Read these off the matrix that follows.
1) Read off the entry directly below the largest entry.
2) Read off the entry directly above the largest entry.
3) Read off the last entry, reading row by row.
4) Read off the second entry in reading order.
5) Read off the entry just left of 11.
6) Read off the first entry in reading order.
7) Read off the last entry in the row that holds the smallest entry.
8) Read off the entry directly above 81.
[[ 30  51  -5  20  19  77  35 -22   3  22]
 [ 33  45   1  20  20  70  15 -10  18  31]
 [ 26  55  -9  22  22  81  30 -29  -2  15]
 [-27 -57  18 -22  -9 -85 -27  42   6  -8]
 [ 27  58 -16  19  17  89  36 -41  -8  14]
 [ 18  59 -16  26  19  79  39 -43 -20  -5]
 [ 24  55 -11  27  16  76  29 -34  -5   5]
 [-22 -45   8 -18 -18 -69 -20  25   0 -15]
 [-24 -54  15 -21 -13 -81 -24  39   5 -10]
 [ 35  51  -2  21  19  77  29 -17  10  27]
 [-22 -42   8 -18 -11 -62 -18  25  -2 -12]
 [ 32  56  -8  22  19  86  26 -29   6  24]
 [-24 -49   9 -24  -9 -67 -26  30   0  -7]
 [ 27  51   0  26  24  71  32 -18   4  16]
 [ 28  58 -13  23  15  83  38 -37  -7  11]]
1) 79
2) -85
3) 11
4) 51
5) -7
6) 30
7) -8
8) 70

Read these off the table that follows. Indices start at 0.
1) The entry directly above 17?
2) The minimum?
3) The entry just left of 48?
4) The entry in row 0 and column 1?
5) The entry directly below the smallest entry?
6) The entry directly above -40?
7) The entry in the bottom-right corner?
8) The entry directly below -44?
[[-81  68 -56 -79 -86]
 [-50  39 -56 -47 -27]
 [-35  34 -26 -32 -45]
 [ 17 -22  10  11  10]
 [-45  36 -40 -44 -36]
 [-62  48 -48 -66 -59]]
1) -35
2) -86
3) -62
4) 68
5) -27
6) 10
7) -59
8) -66

[ 94 -65 -61 -78 -73  54 -95 -85]
The entry just right of the smallest entry: -85
The entry just right of 94 is -65

Questions about the matrix below.
1) Give the entry just right of 22.
2) Give the entry directly above the smallest entry.
3) Give the entry just left of the smallest entry.
4) Give the entry just left of the largest entry.
5) Give the entry in the bottom-right corner.
[[-30  42   3  15 -42]
 [-26 -46  22 -40 -10]]
1) -40
2) 42
3) -26
4) -30
5) -10

data =
[[0, 0, -1, -1, 0, 1, -1, 3, 6, 16, 36, 61, 78, 86],
 [16, 37, 62, 80, 83, 87, 87, 88, 90, 87, 89, 89, 89, 87],
 [1, 0, -1, -1, 2, 4, 10, 26, 52, 71, 83, 87, 86, 89],
 [0, 0, 1, 1, 1, -1, 1, 1, 0, 4, 11, 25, 48, 71],
 [0, -1, -1, 1, 0, 1, -2, 0, 3, 6, 17, 41, 65, 80],
 [5, 10, 28, 53, 73, 82, 87, 86, 87, 86, 86, 90, 90, 90],
 [9, 24, 47, 69, 82, 85, 87, 89, 88, 86, 89, 88, 89, 88],
 [0, 1, 0, 0, 0, 1, 5, 16, 37, 61, 76, 84, 87, 86],
 [0, 1, 0, 5, 13, 36, 62, 77, 85, 88, 88, 90, 88, 87],
 [1, -1, 0, 0, 0, 1, 1, -1, 1, 4, 6, 16, 38, 63],
 [37, 61, 78, 84, 88, 88, 87, 88, 88, 88, 87, 89, 90, 90],
 [0, 0, 1, 0, 1, -1, 1, 2, 4, 14, 30, 54, 75, 83]]
The second-last entry, reading row by row -> 75
The last entry of the smallest entry's row: 80
The entry in the top-right corner: 86
The top entry of the column that holds the smallest entry is -1
The 1st entry, reading row by row is 0
The entry directly below 53: 69
Read off the last entry, reading row by row.
Answer: 83
The smallest entry in the last column is 63
The 2nd entry, reading row by row -> 0
The 3rd entry on the main diagonal: -1
Read off the fifth-last entry, reading row by row.
Answer: 14
Read off the entry in the bottom-left corner.
Answer: 0
Read off the third entry from the end, reading row by row.
Answer: 54
Read off the entry just left of 13.
Answer: 5
Read off the second entry on the main diagonal.
Answer: 37
The third entry on the diagonal from the top-right corner -> 87
The entry directly above 17 -> 11
The 4th-last entry, reading row by row: 30
Read off the minimum.
Answer: -2
The entry just left of the smallest entry is 1
Read off the entry directly above 65.
Answer: 48
The largest entry in the first column -> 37
The second entry on the diagonal from the top-right corner is 89
